One turn moves every row onto another: examples first, then more rows asked:
J_61: [-10  20  22   0   7 -19  12 -12 -15 -33 -19 -10  19  10 -23  -9  18]
J_218: [-30 -22  -5   9  20   0  28 -23  20  26  19  12  -3 -13   0 -14  19]
J_739: [ -5  17  21   3  -4 -22  11 -10 -20 -27 -16 -18  16   2 -17 -20  26]
J_132: [-16   4  13 -20  -6   9  29  20  23  24  19  19  33 -10  11  -6   5]
J_839: [ 16  -3   8  -8  20   6  -8  20   6   7  16 -28  33  11  19  13 -22]
J_130: [  8 -16  14 -43  17  15   9  26  12  14 -19   8  16   0   8  -3   5]
J_360: [-19  -2  16   9  -7 -27 -41  -3  -3   7   7  29 -12  -5   6  31  -2]
J_703: [-16  -3  11  16 -16 -16 -40  -3   1   7   4  31 -19  -3   9  27   5]
J_648: [ -3  25  -6  20  20 -30 -31 -12 -36   3  11   1 -16 -10 -10   2  17]
J_649: [-27 -19  -4  -6  23   3  19 -20  14  37   8  18   0 -15  -1 -21  20]
J_920: [ 13 -15   5  -9  18  11  -9  12   7  10  10 -18  43  15  14  20 -15]
J_208: [-12  20  23   4  -4 -17   5 -12 -25 -29 -15 -22  14   0  -9 -20  13]
J_344: [ 12   8  -2   5 -12  -6 -11 -32 -28 -18   4 -21 -26  -3 -15   8   5]
J_921: [ 15 -14   1   3  21   5 -12  16   1   7  11 -27  41   8  17  18 -12]
J_977: [ -8  11  10 -25  -5   0  30  15  11  25  31  24  27 -18   7  -6  13]
J_118: [ 26 -24  13 -31  21   8   9  35  12  15  -8   8   9   2   7   6  16]
J_402: [-14   9  25  -2   3 -19  14 -12 -21 -29 -24 -13  13  14 -18 -16  12]
J_831: [ 14  19  -5 -15 -15   3   4 -31 -28 -18   5 -19 -28  -5  -8   7   9]
J_98: [-28 -20  -4  -2  21  -2  28 -11  11  36  13  18  10  -8  -2 -21  28]
J_975: [ 15  14  -5  19  13 -30 -33   2 -33   0  15  -9 -12 -17  -6  10  32]
J_930: [ -3  -2   9  14  -8 -22 -33  -8  -3   6   7  33 -18  -5   1  40   0]
J_369: [-32 -18   6   2  21   0  22  -9  23  33  19  11   4 -10   1 -23  21]
J_450: [ 17  33 -16  11  13 -30 -29   2 -25   5  11  -4  -7 -15  -9   7  29]
J_342: [-11  17  22  11   0 -23  15 -16 -24 -30 -13 -16  10   5 -20 -11   7]
J_805: [  0  30  -4  11  25 -25 -32   3 -36  12   9   5 -19 -23  -6   9  22]
J_967: [ 16  12 -10   8 -10  -4  11 -36 -31 -14  14  -6 -21  -4 -17  13  16]
J_164: [-12  -6   5  15  -8 -28 -45  -9  -8   5  -1  24 -18  -8   5  26   5]
J_165: [ 11 -23  15 -27  24   5   8  33  29  17  -8  15  20   1   7   4  10]
J_736: [ 20 -15  20 -40  25  14   5  28  11  14 -11  14  11  -3  -7  -9   8]
J_253: [-11   0   4  10   5 -24 -34 -15  -5   2  -1  33 -24  -8   4  33  -2]
J_296: [-20  14  17 -28   6   2  21  27  19  25  25  23  15 -15  14  -1  -4]
J_11: [ -5  14  14 -28  -5   8  15  22  17  24  33  28  16  -8  12 -14   0]
J_267: [ 20  17 -10   8 -16   2   9 -24 -20  -5   3 -11 -29  -7 -20   9  17]
J_610: [ 17 -12  -7  -5  17   2 -14  13   0   8  14 -22  42  14  18  12 -19]
J_618: [-26 -23  -1   6  23  -1  26 -15  17  33  15   9  -5 -17 -11 -21  14]
J_242: [ 18 -17  10  -6  12   3  -5  19  14  10  21 -24  33  10  13  23 -15]

J_839 moves to J_930
J_242 moves to J_253
J_296 moves to J_967
And these:
J_450 moves to J_11
J_618 moves to J_61
J_805 moves to J_977
J_921 moves to J_360
J_920 moves to J_164
J_344 moves to J_165

One turn moves every row onto another: examples first, then more rows asked:
J_234: [-34 -16  -5  -3  -7 -10  47   1   4  13  15  -1   0  -1 -16  -1   1  22
 -10   3   4  14   1  29  10 -15   4   6  10 -20  47]
J_435: [-14 -14 -13  -1  21   4  10 -10  30  -1  -6   0 -10   2   4  38 -21 -33
  -3  19 -19   9  -3  12  18  10  -9 -29  24 -20 -32]
J_160: [  7   4  22 -13 -27 -19  -9   0  28 -22  18 -17  -1  10  14  21   3  -6
 -42  27   4  13  25  36 -19  18  -5 -22  -3  -3  13]
J_682: [ -6 -22  -2  -7 -12  29  -8  -3  11   4  26  11  18 -14  -8 -19   7   5
 -37  10  -9 -18  27   4  22  -6  -1 -12 -14  27 -32]
J_226: [-11  40 -15 -17  31  17 -28  -1   1 -24  17  -7  16 -15   2  -8 -19   2
   9   8  14  -3  -1  -8   0 -14 -20 -15  -1  16 -18]
J_18: [-14  -2  12  20  10  48  13 -19  -5   0 -13 -11  -7  12  21 -18 -13  13
  20 -13  10   2  25  -6  -6  16   6 -16  -7  19 -14]
J_206: [ 30  -9 -16 -18 -10   6  25 -10  -2   9 -16 -10   8  31 -15  25   4  -5
 -11 -24  -9   0   7  20  16   2 -31  23   6 -41   4]
J_57: [-10  -1  22 -13  -2 -17  11   7  12 -25  10 -14  13  27   5  11  18 -30
  24   5  24  27 -31  26   6  29   1   5  16 -30  12]
J_434: [ 28 -20  -7  11  -3   8  -6 -29  -5 -17  10  22  -2  11 -10   1  27  -5
   9  31  -8  -1   3  25  -6  13 -31   3 -27 -29  28]
J_82: [ -5 -30  20  23  -5   3   3 -15 -11 -40  -2 -17  10  -1  18  12  25   8
 -21 -27   0   1  35  30   0   6 -16 -17 -18 -27   1]
J_836: [ -3 -37 -21   6  28  -6   4 -23   6 -11  -8 -20 -18   3   9 -23  20 -34
 -27 -25   8  21   0 -13  -6  -3   1  22  -1  -1  -3]
J_620: [ 17 -14  12 -13  27   6  -2  16 -16  32   4   0  17  16 -23 -16   8   1
 -26 -13   5  15 -11   4 -12 -12  12  33 -15 -25 -14]
J_634: [ -6 -17  -5  -2 -14  -4   4   1  13 -11  21 -41  10  33 -11  16 -15 -30
   2 -22  -4  -2   6  19  20   8  32   9  20  21  11]
J_151: [ 19 -13  10  22   3  44   1  -8   0  29  12  21   5   4  20 -11  13  19
  16   3 -20  32   1 -10 -13   4  -9  19  -3   3   5]
J_275: [ -5  16  35  25  -3  28 -13  12  39 -22   6   4   1  18 -10   8  21 -12
 -10  28   2  -4  20  16  13   4 -23   7  35  -1  -4]
J_838: [ -2  22 -19  27  18   3  -7  -9   1 -58  14  10  -3   2  10 -18  18  -5
 -22   2   9 -12  -5  23 -19  19 -24   8 -12  -9  20]
J_927: [ -3  48  16  -2  -8 -13  -7 -17 -29 -37   5  -3  13  -1  15  -8   6   2
  16   5  -4  12  27  12 -14   3 -17  -8  34   1 -15]
J_663: [ -1   1  12  16 -37  20  10   7  16   0  26 -21   2 -36  -9   5   0  20
   5  19   5  11 -25   7  16  16 -14 -28   4  16 -12]
J_699: [-27   8   7  -5  -1 -40  24 -25 -13 -24  17  15  10  18 -19  -9   0   4
   9 -25   5 -15   9   2 -18  25   8 -24  19  -9   0]
J_911: [-23   7  -5 -16  27  -2  -2 -23  16 -12   5  21   7  -5  12  15 -39  15
 -14 -31  16 -27  -3 -15   0  19   5  -5   6  -6 -14]
J_651: [  3 -14  20   1 -17  -6  16 -12  14  12 -28 -30  15  12   3  -2 -22 -33
  11   7  -3   0  34  -7  -8  -3   8   6  -7 -32  24]
J_586: [  0 -15   4  16  -2  -7  11   3   5 -11  41  26  13 -19  -5  22   6 -28
  -3  22 -24 -34   8   5  -9   1  31 -20  17 -15   6]
J_119: [ 16  -4 -14  24   1  13  -5 -15 -15   3   8  10   3 -25   8 -10  25  25
 -25  -5  12  10 -33   2  40 -13  -8   9  28   2  15]
J_382: [ -9 -19 -12 -28  22 -16   0   1  15  32   4   5  -4   0  32   7 -12  -1
 -24  29  -3 -12  16   3   5   8   4  41   4  -4  21]
J_633: [-12  -4 -21  18  27  -8  -2  14  11   7  23 -10  39  27  -8  13  24  -7
 -33 -39  -7 -14  -1  13  17  16 -18  -1  13  -4  17]
J_629: [  0  25  -2  -9  -8 -26  -2  23  -6  10  -8   8  22  19   5 -29 -12   3
 -23   2   9 -22  -6  -4 -33   8  18   3 -19 -15 -23]
J_437: [ -2 -29 -13 -39 -29 -11  20  -8  -2  -3  21   0  33  -8  35  -3  -5  -4
 -13 -26  -2  13 -19   7  10  21  18   7 -14 -10 -20]
J_696: [ -1  12  12   7   4   5 -55   9  -9  38  -4   4  27   8  21   7   3 -12
   0   0   6  -8 -24   2  17  22   8   6   6 -18 -19]
J_913: [-12  -4  12   1 -22   8  24 -23 -20 -11  -5   2 -33  -4  17  -4  24  -6
 -29  30   6  19 -10  22 -16 -23 -19  14  24 -26  -6]
J_444: [ -5  -7   2  10 -38  15 -17  11   3  -5  -2 -11   3   9  19 -19  19  -5
  30   0 -10  10  -9 -14 -21  -6 -20 -34 -25 -18 -21]
J_698: [ -2 -11 -27  -7  -5  26   4 -14  -6  14  -2 -27  -6  -6  -4  -9  14 -19
  19  45   7 -13  -9 -13   2 -23  -1  26  14   9  -6]
J_991: [ -3 -18  13   3   1 -13 -18  11  -5  -8  28  -1 -21  -6  19  -7  -6 -25
 -34  -2  -5  -2 -41   2  10  24   5  22   8  15 -38]
J_478: [  4  36 -16  -9  -1  -4  19  -3 -26  12  -8  -8  14  12   5  13   0   4
   8 -25  20  -7   0  35  37  31 -19  -9  20  -5   6]
J_788: [ -6  -6 -16 -22  12  -1 -21  14  11 -34   5 -34   9 -17 -12  -8  -1   8
 -12  16 -16  30 -19  18   1  -7  20  -7  24 -36 -19]
J_32: [ 15  16  20  -7 -21 -15   2  11  -3  29   7  15   7  11  10 -10   5   2
 -20  39  -1  -6  -4   2  11  -9 -33 -29   4 -20  34]
J_771: [  5 -10  12 -33   0  11   5  14 -18  -1  40  -9  -7 -12  28  -2  25  10
  -5  -6 -26  16  17   7   2   8  18 -27  47  -3   0]

J_234 moves to J_382
J_699 moves to J_911
And these:
J_620 moves to J_151
J_682 moves to J_275
J_663 moves to J_160
J_82 moves to J_633
J_629 moves to J_18
J_771 moves to J_586
J_651 moves to J_836

One turn moves every row onto another: examples first, then more rows asked:
J_347: [ -7  -4  14   8 -32   0  24  19   6   6 -18  26  20 -47  -1  16 -14]
J_259: [ -6   5  20   4 -22  -5  14  20  10   5 -27  29  19 -39   2  23 -12]
J_329: [ 11  28  24 -10 -14   4  12  14  19   9 -18  12  30 -11 -24  19   0]
J_704: [ 10   5   3  -7 -35  11  31  23  14  13  10   5  31 -30 -33   8 -14]
J_362: [-13  -9  -8 -26 -19  21  -7  48   2  28  -6  21  20 -20   6  27  -8]
J_829: [-29  -6   8  -4   6 -15  19  27 -26  32  -6  -9 -15  -5  22 -28  11]
J_897: [-19 -15   5 -14 -14  29   0  -8  -4  48 -30  -8   1 -17  17  17   8]
J_431: [-17   9  -1  -8  -4 -36  32  32 -26  -1  -8   9  -8 -12   4 -33  14]
J_940: [-19 -15  -9  -9 -28   6   0 -21  35  21 -18  13   6 -28 -16   9  15]
J_723: [-19  -6 -12 -20 -29  -3   6 -26  25  33 -13  21   8 -31 -18  16  17]
J_912: [ -7 -11 -19 -16  -2 -28  14  -3  -4   3  26   2  18   3  -2 -34  27]
J_984: [-20 -11 -17 -28   5 -12 -11  32  -2  13  30   8  23   8   2 -24   7]
J_766: [-10  -5   7 -26 -21 -15  35 -13  12  41 -13  17 -24 -20 -18  21   1]
J_76: [ 22   8 -14  -4  12   7  15  19 -12   8  44 -13   8 -16 -30  -3   0]
J_918: [ -2 -20  12  -7 -26   9  16 -18  28   8 -16   8 -34 -12 -21   5  -5]
J_672: [-13   4  -5 -12   3   1  13   2 -11   0 -18 -19 -37  14 -21 -22 -29]
J_528: [ 20  27   4 -14  29  -5  -2  16  -8   7  22  -3   9   3 -24  10   4]
J_695: [ 11   4 -19  -6  31  -8  15  -7 -34   6  27  -4  -7  -3   3 -15  16]
J_734: [-18  21 -27  -9  11  -5  20  27 -33   1  -8 -12  -6  10  -6 -33  -4]
J_332: [-14  15 -18 -29   0 -16  30   0 -28  29 -10  -4 -33   0 -24 -13 -28]
J_318: [-17   6   5  -3  -4 -27  17  28 -21 -19 -11  13 -11  -6   1 -37  10]
J_830: [ -9  -9 -20 -23 -12  29 -13  15 -10  28 -22  -4   4 -21  -7  44  -8]
J_840: [  8  -3 -25 -13  29 -14   9   5 -21  -3  30   6 -13   9   1  -9   9]
J_844: [ -7  14  13 -11   9  -4  -9 -10 -31  17  14   1  27 -17  -8 -39  26]
J_143: [  0  -5 -11 -22 -17  35 -13  -9 -28  16 -16   5   0 -39 -23  29 -10]
J_199: [-14  26 -23 -21  10  -8  15  15 -40 -10  -7   7  -7   3 -19 -36 -10]
J_433: [ -5 -13 -13 -31 -20  23 -10   8 -23  15 -14  15   1 -27 -13  41 -28]
J_798: [ -5   4  -8 -21  10 -32   6 -14  -7   2  15   4  18   4  -2 -28  34]
J_405: [  4   6  22  -7 -21  38  -9   2 -27  15 -15  15  20 -48 -12   3   5]
J_412: [-13 -28  -3 -40 -28  20 -11 -13 -12  17  -2  39  -6 -28 -10   8 -17]
J_285: [ -3  -8  -2  -5 -12  33  -4  -2 -25  24 -29 -13   5 -30  -5  38 -12]
J_6: [-23 -11  10 -22   1 -16  -5  11 -35  -8   7  31 -22 -13  -6 -39  -8]

J_143 moves to J_433
J_829 moves to J_844
J_912 moves to J_431
And these:
J_332 moves to J_528
J_766 moves to J_329
J_840 moves to J_734
J_347 moves to J_723
J_412 moves to J_362

One turn moves every row onto another: examples first, then more rows asked:
J_214: [ -9   0 -16 -25   0   4   9   4 -33 -35  16 -18   8  27 -26  -3   0   7
  20 -26 -13 -18   2 -18 -10 -19  29  -4  16 -15 -49  29  11  -1  -7  19
  18  -8  16 -73 -11  -2  24   2 -17 -10   7  15  21  -9 -10 -21 -10]
J_372: [ 12   5   4  15 -12  19 -29  26  15 -12  26  23  -2   5  28   1  16 -15
  -2  13   8 -10 -33 -10  23  -1   2  40  -4  27   8   8  -1  10  12   4
  -2  18  -5 -22  43  10   5 -15   1  -4 -19  17  19  -7  -7 -29   2]
J_233: [-64  -4  20 -14  -6   4 -10  -1  -8 -25   1 -38  12  13 -23   8  -5   8
   4 -21  25 -24  45 -12 -18 -36  16   6 -16  19 -18  11  16   9 -24  18
 -14   8  -2  26  -8  11 -20   3  -8 -22  -4   0  22 -12  11   3  -6]
J_96: [ 26  17  -1   0 -12   4 -26  23  24  -5  26  13   0  -3  27 -13  12 -14
 -15  25  -5 -13 -23 -13  31  -3   8  18   6  19  -9  11 -13  11  12  22
   2  12 -13 -17  48   6   9 -21  13  -6 -21   3  17  -1 -20 -33   9]
J_538: [ 45  12  -4  -8  -6   4 -11  23  -8 -22  52  26   1  -1 -47   8   9   2
  -1  -5   3 -25   6 -15   9  30  24  17 -12   4  32   9 -32  11  -7  -5
   6  -7  -9  -3  29  -6 -20 -10   8 -57  22   4  12  -9   4   8 -13]
J_426: [-63  13  19 -15  -9   4  -9   6 -14 -12  -8 -47  -2  -1 -32   1  -2   7
  -3   1  24 -31  49 -14  -2 -50  16   5 -18  21 -27   5  12  12 -16  18
 -19   4 -10  19 -14  16  -5  -6   8 -18  -7 -11  16 -19  -1   8  -3]
J_480: [ 13 -13  31 -34 -16  12  44   9 -15 -10  36 -52 -12  16 -15  -7 -15 -19
   2  -5  -2 -16 -11 -13   1  31  18   6   8  -7 -26  20  -5  16 -13   6
   6  -4   6  13   1  18   2  11  -6  28  14   7   9  37  15  41   6]
J_522: [ 33  11   4  11  -6  22 -36  10  32  -8  35  19  -3  12  24  -2   8  -3
  -5   7  10 -21 -23 -10  17   7  20  15 -10  14  -1  17 -13  14   3   6
  -8  14  -9 -14  56   9   6 -10   3   7 -12  10  19   0  -4 -43  12]
J_579: [ 44  30  -7  -3  -8   8 -15  28 -10  -6  40  19 -11 -16 -55   6  10   4
 -10  19   4 -31  11 -16  29  17  24  11 -14   8  19   2 -38  14   1 -11
  -1 -10 -13 -11  30  -5  -7 -19  22 -47  21  -9  10 -15   2  10 -12]
J_879: [  2  -4  -9  -9  13  21   3   6 -35 -30   3 -39  14  27 -30  -6  -3  14
   7 -12  -9 -13  -2  12  -6 -20  -6 -13   1   7 -67  25  29  12 -18  -6
   6 -10  15 -45   7  -6  20  16 -10  -7  18   7  14   6  14 -37  -9]
J_198: [  4  -2  36 -23 -22  20  39   8 -24  -3  27 -57 -29   5 -21   0 -15 -19
   0  13   4 -18  -9 -11  16  19  17  16   0   9 -24   9  -5  19  -4  -8
   4  -7   0   4 -10  24  13   5  -3  41  16   1   8  32  21  50   1]
J_454: [-56  10  18 -17 -13   0 -13  -5  -4 -20   5 -35  -1  10 -26   2  -5  12
   7 -18  25 -38  53 -28 -17 -38  39  -6 -13   1 -14  15   2   4 -18  28
 -14   3  -8  17 -12  12  -8  -2  -2 -15  -4 -10  20 -19  -2   2  -4]
J_998: [ -9  13  -7   4   2  31   0   7 -40 -20   0 -31 -18  11 -36   6   1  16
  17   2  -1 -26   8 -14   7 -34  21   2  -7   7 -52  18  14   9   6 -12
   3  -9   7 -79 -14   6  43   2  -6  11  13   9  13 -14   8 -22 -10]
J_853: [ 38  11  -5  -1  -6   8  -7  35 -19 -13  38  17   6 -14 -53   5   7   0
 -15  18  -2 -18   4   1  22  21  -5  23 -14  21  16   1 -24  16  -8 -14
   1  -5  -6   5  31 -11 -17 -16  17 -58  24  -1   7  -4  13   8 -15]
J_775: [  2   3  30 -33 -25   9  46   7 -19 -10  31 -43 -28  10 -18  -4 -12 -26
   5   1  -1 -25  -7 -30   8  24  35  12  14  -9 -18  16 -16  11  -1  12
   7 -11   1  -4 -15  22  15   2  -3  36  10   6  11  27   4  53   4]

J_538 moves to J_853
J_522 moves to J_372
And these:
J_198 moves to J_775
J_233 moves to J_426
J_998 moves to J_214

One turn moves every row onto another: examples first, then more rows asked:
J_581: [ -3  10  -8 -10   7   6 -33  44   6 -47   7  -2  -6  23  28  39 -17 -21
 -14 -17]
J_751: [ 38 -17  32   5 -10  49 -20   0 -12 -22  14  15  36  37  -6  28  -3 -41
   3 -19]
J_25: [-13 -18  17  -7 -37  56  20  23  -3 -24  26  20   4  23   9  34  13 -15
  -4  20]
J_931: [ 12 -34  13 -34   1  54   2  33 -12 -15  15  -9  19  13  -8  17 -19 -27
  15 -60]
J_448: [ 19 -33  39 -34 -16  39  20  -7  -2 -24  37  43  -8  27  -4  40  -6 -14
 -21 -18]
J_438: [  2  -1   8   0 -26  18 -20   7 -31 -27  11  13 -16  25 -35  24  24 -13
  14 -16]
J_452: [ 20 -14  12 -13  -3  17 -15  19  -9 -29  17   9  10  25 -49  28  17 -13
   4 -64]
J_646: [  0  -6  32   1 -13  46 -15   9  24 -29   5 -10   4  26 -10  22   6  19
 -12 -75]
J_78: [  6 -28  21  -2 -33  52   4  14  24 -23  26  14 -13  28  19  40  27   2
 -21   7]
J_277: [  6   6  17  -9 -33  23   3  21  15   5  12  13  49  23  39  28 -22 -21
   7 -31]
J_891: [ 37  26   2 -29 -42  29   2  24   9 -19  11   3 -13  24  -5  36  18  -4
 -16 -44]
J_209: [ 18 -15   1 -42 -23  11   5  37 -13   2  28  15  25   7  21  30  10 -38
  -8 -53]
J_635: [  8  17  -4 -21 -41  30  -7  32   8  -8  12  -8   3   6   0   8  -7 -11
  27 -43]
J_738: [ 29 -34  32 -10 -23  30  -3  -5  18 -25  36  33 -18  32   2  43  24  -6
 -28 -10]
J_518: [ -3 -31  20   2  -4  13  37  40 -22 -42  21  20  38  17  16  34  10 -38
 -23 -32]
J_868: [ -4  -2  -7  -4  23  20   3  51 -18 -39   7   6  11  48  28  24 -25 -14
 -20 -28]
J_928: [  1 -42  30 -14 -16  74  -4  21 -22 -19   7 -16  -2  29  15  20   4 -20
 -23 -44]
J_997: [ -3 -10  22 -33 -30  44  36  10 -11 -25  32  40  -4  19  -6  38  -6 -12
  -4   1]
J_155: [  6   0  19 -20  -8  60  10  -4  10 -31   6  -5 -11  22  12  35 -24  22
  14 -42]
J_227: [ -2  -6  31  24 -32  43 -37  11   4 -14   9  -6  28  26  -1  -1   4 -23
   7 -37]
J_772: [-14   8  30  27 -13  15 -14   7  23 -15   4  12  27  22   8  39 -12  20
  11 -24]
J_442: [  1 -14  18   7 -11   7 -41  13  -2 -62  15   0  -1  16  39  45 -14 -37
 -14 -39]
J_543: [-18  -6  31 -14 -26 -20  19  17  -8 -48  19  25  -9   3  -1  48   6 -13
 -29 -49]
J_183: [  4 -10  16  11 -19   2   0   7 -15 -65  19  14  -8  27  39  41 -13 -13
 -14 -72]
J_885: [ -3 -39  13 -30   8  15  -1  33 -20 -19  24   6  -7  -5  -2  40  28  -4
 -18 -66]
J_79: [-22 -32  35  20  16  17 -19  13  -3 -30  12  10   1   7 -15  42  18  19
  -7 -43]
J_64: [  2 -16   8   2   5 -16 -23  11  23 -21  19  16  10  27  26  22   1 -19
  -2   9]
J_210: [  7 -10 -10 -13   5  13  34  41  27 -29  18   7  19  22  44  29   0  -1
  -9 -19]
J_886: [  4  -3   0  14  -1  -3  14  28 -34 -49  17  26  10  49  16  26 -10 -16
 -15 -56]
J_849: [-26 -38  47 -11  -1   4 -15  -3  15 -33  11  10  -8  14  32  34 -23  -8
 -25 -31]

J_227 moves to J_646
J_210 moves to J_64
J_25 moves to J_78
And these:
J_772 moves to J_79
J_183 moves to J_886
J_928 moves to J_891

